In the rows, zero is written as 128.
Rotation paths and how fast each direction turns (degrees a step):
Each turn is a multiple of 5 degrees from 10 to 175, or 0.
Each row of a path follows its step; steps can be skipped.
Rotation 1:
step 0: [127 115 125 124 133 125 123 134 134 128 124 127 133 137 129 139 134 123
 134 120 126 129 123 119 119 132 134 133 122 128 142 117]
step 1: [121 133 128 125 129 123 127 130 127 131 113 123 108 132 124 139 130 126
 123 120 134 121 136 127 137 132 130 128 132 120 129 127]
step 2: [118 127 131 119 120 119 126 121 121 134 127 131 126 111 120 124 126 122
 133 131 130 130 120 131 131 123 139 131 140 132 127 128]
step 3: [127 127 133 122 131 136 131 137 122 126 131 122 130 130 136 129 127 131
 136 129 122 127 124 126 111 125 134 138 139 121 119 140]
step 4: [124 120 130 127 133 133 131 126 124 124 130 132 122 131 120 143 122 136
 132 127 122 129 120 116 121 130 118 110 125 128 125 129]
step 5: [139 126 126 129 133 127 118 129 124 133 132 121 121 139 112 126 118 115
 139 124 127 131 131 128 135 133 127 126 132 131 132 128]
step 6: [128 131 118 133 136 119 125 131 132 124 119 125 134 122 124 129 129 120
 127 131 116 110 121 134 134 125 130 128 138 128 121 130]
step 8: [126 133 136 124 128 136 133 127 128 132 132 127 126 128 128 119 128 133
 141 112 130 118 136 133 123 121 126 112 124 123 126 132]
step 9: [118 132 128 125 142 137 117 127 129 126 136 124 122 126 130 119 121 125
 134 136 125 127 122 126 128 122 122 127 121 139 128 114]
Directions:
[127 127 129 126 128 125 127 125 128 127 130 131 133 124 126 132 128 130
 127 127 129 123 125 128 129 129 128 125 125 128 124 126]
160
[125 130 128 129 126 125 124 129 129 131 128 123 125 130 124 126 126 125
 124 130 129 125 125 127 128 131 127 128 125 127 130 127]
85
Rotation 2:
step 1: [121 136 125 125 130 133 135 125 135 129 139 118 123 142 116 132 127 133
 128 121 122 128 115 124 120 129 120 128 138 122 142 130]
step 2: [122 124 138 137 139 125 136 131 126 118 118 125 118 125 120 126 119 136
 136 111 130 124 120 131 137 125 121 127 132 119 128 124]
step 3: [114 135 130 132 127 126 134 128 117 115 124 118 122 140 129 117 117 132
 120 124 129 140 139 123 121 128 123 136 126 130 131 130]
step 4: [129 127 129 137 128 125 126 130 136 109 134 119 122 137 136 135 130 125
 124 124 121 130 127 119 130 120 136 130 139 116 144 128]
step 5: [114 131 139 141 122 126 129 123 128 124 130 126 118 127 125 133 119 138
 121 128 127 119 128 132 126 142 128 110 134 122 136 123]
step 6: [125 136 125 129 131 127 140 123 126 129 131 125 107 131 120 136 125 132
 119 129 134 138 122 125 126 130 114 139 134 117 132 135]
step 7: [131 130 135 140 128 135 130 142 124 114 127 115 122 138 114 125 127 129
 137 123 124 125 118 115 134 130 121 129 132 126 130 124]
step 8: [118 133 141 133 135 113 132 137 117 125 126 118 116 140 136 129 124 135
 122 119 131 127 132 136 128 125 131 129 129 133 134 123]
step 9: [123 129 123 136 128 130 128 135 128 111 129 126 114 130 135 127 129 122
 117 137 123 133 140 130 127 123 114 124 138 117 137 129]
Directions:
[127 128 131 130 126 125 132 126 129 130 124 127 125 127 132 126 127 129
 131 128 129 124 128 133 129 130 130 127 126 128 126 129]
125
[128 129 135 127 129 131 128 125 127 132 126 125 128 127 122 129 132 128
 128 130 126 129 124 129 126 127 127 129 128 126 126 130]
70
[129 129 125 128 127 127 127 126 127 129 127 125 128 129 126 125 126 125
 126 131 132 133 132 133 129 130 126 130 130 126 127 132]
125
Rotation 3:
step 0: [122 129 119 123 135 138 134 133 133 118 117 124 122 131 134 137 117 126
 119 137 128 126 133 132 122 131 133 128 127 122 135 122]
step 1: [119 131 121 129 125 130 118 127 134 118 123 131 122 116 125 125 116 114
 132 125 127 129 127 135 124 134 138 130 125 132 137 122]
step 2: [127 127 131 130 120 127 114 121 126 127 127 121 130 127 138 125 112 123
 136 122 123 130 116 131 124 118 137 124 132 126 127 128]
step 3: [139 132 127 121 137 136 128 125 126 130 129 129 128 137 134 119 125 122
 139 127 117 128 122 133 124 115 127 126 126 115 123 122]
step 4: [126 125 126 122 139 131 133 128 132 129 132 135 120 135 138 130 128 124
 132 124 126 122 120 146 125 136 117 132 120 125 123 124]
step 6: [125 125 128 138 123 124 127 123 126 120 142 141 117 130 130 122 119 123
 126 132 130 128 125 116 126 120 123 117 128 125 135 127]
step 7: [123 125 130 134 131 136 132 122 128 124 127 144 126 126 140 137 130 126
 128 133 118 134 124 120 122 114 132 124 126 133 120 127]
step 8: [122 126 126 130 139 132 131 132 121 130 127 127 120 119 135 130 137 120
 134 121 122 143 130 127 129 126 132 127 111 129 123 132]
step 9: [127 117 132 129 131 121 131 141 121 124 134 119 121 128 136 129 132 126
 136 118 138 136 118 123 131 128 130 135 127 128 130 118]
Directions:
[124 123 125 127 125 128 124 131 129 125 126 127 124 127 128 124 130 129
 128 125 133 128 129 130 131 129 128 129 128 129 131 127]
90
Rotation 4:
step 0: [123 125 127 147 133 135 121 138 131 125 123 126 122 121 132 126 120 124
 126 131 139 131 123 122 126 127 129 117 123 115 127 134]
step 2: [134 138 134 121 134 140 134 132 136 132 125 124 125 126 135 122 128 131
 139 140 133 129 134 142 129 133 134 127 134 123 126 136]
step 3: [114 121 133 126 129 144 127 134 136 124 121 127 132 124 122 140 138 122
 127 132 133 129 127 125 125 132 133 131 132 116 137 126]
step 4: [127 113 126 125 133 120 130 137 132 139 132 121 132 124 124 121 135 128
 132 133 117 140 121 130 121 127 138 128 135 125 124 119]
step 5: [128 133 140 134 142 129 132 133 127 125 128 123 123 109 125 127 118 123
 138 129 131 126 131 133 124 126 125 131 134 130 120 118]
step 6: [135 125 127 132 133 138 116 123 131 130 132 123 121 125 126 136 137 122
 137 123 133 129 125 118 120 124 130 141 117 119 127 126]
step 7: [134 124 128 124 121 123 129 125 134 133 128 117 135 125 135 140 127 124
 142 135 117 138 131 133 120 122 125 130 130 130 122 140]
step 8: [131 135 138 123 133 138 138 126 134 118 135 130 128 119 129 138 138 124
 126 123 123 133 141 130 121 133 131 125 132 139 131 124]
step 9: [129 116 134 124 130 127 120 125 140 119 130 131 125 131 120 134 131 127
 121 126 133 142 116 134 117 127 130 126 117 130 123 125]
Directions:
[124 129 129 126 130 129 131 126 132 130 127 131 132 132 125 131 129 129
 124 129 125 130 132 131 126 128 131 127 129 127 129 128]
70
Rotation 5:
step 0: [118 125 130 129 125 126 122 123 113 131 119 118 127 129 138 127 134 125
 127 121 115 131 116 130 127 120 123 122 125 136 132 128]
step 1: [131 130 129 130 136 119 134 129 132 142 132 117 133 127 138 134 127 124
 137 131 123 125 125 130 142 121 117 124 122 135 132 126]
step 2: [143 135 121 119 133 124 128 132 133 136 121 130 131 122 123 140 132 134
 137 117 124 135 128 126 129 125 130 120 121 129 125 119]
step 3: [130 124 116 121 131 121 134 123 119 127 133 136 132 129 122 126 133 120
 123 112 120 127 122 124 119 120 131 120 132 135 131 122]
step 4: [129 117 120 122 135 133 121 125 132 127 130 122 126 135 144 128 121 121
 121 120 125 119 123 132 132 117 123 118 127 133 129 132]
step 5: [125 125 133 131 131 137 123 137 128 132 129 124 124 120 140 137 128 123
 139 125 119 142 120 130 130 117 128 122 117 129 126 125]
step 7: [130 131 117 118 134 123 137 121 128 129 114 120 130 134 131 129 127 136
 123 115 118 128 128 136 127 133 126 117 128 133 126 123]
step 8: [125 126 123 116 118 131 128 125 117 144 131 129 135 124 138 127 131 123
 131 119 118 124 118 128 134 123 130 119 128 131 132 130]
step 9: [138 127 127 128 132 118 112 133 129 131 131 122 129 129 132 136 131 119
 132 122 127 122 122 122 134 112 120 125 119 134 132 128]
Directions:
[130 130 121 126 126 127 130 125 127 125 129 130 132 128 130 128 126 129
 133 127 127 127 131 127 125 132 130 128 128 129 126 129]
80
[125 125 129 125 127 129 126 126 130 128 126 131 131 131 131 126 130 130
 125 127 127 129 127 127 125 130 126 126 134 131 131 128]
90
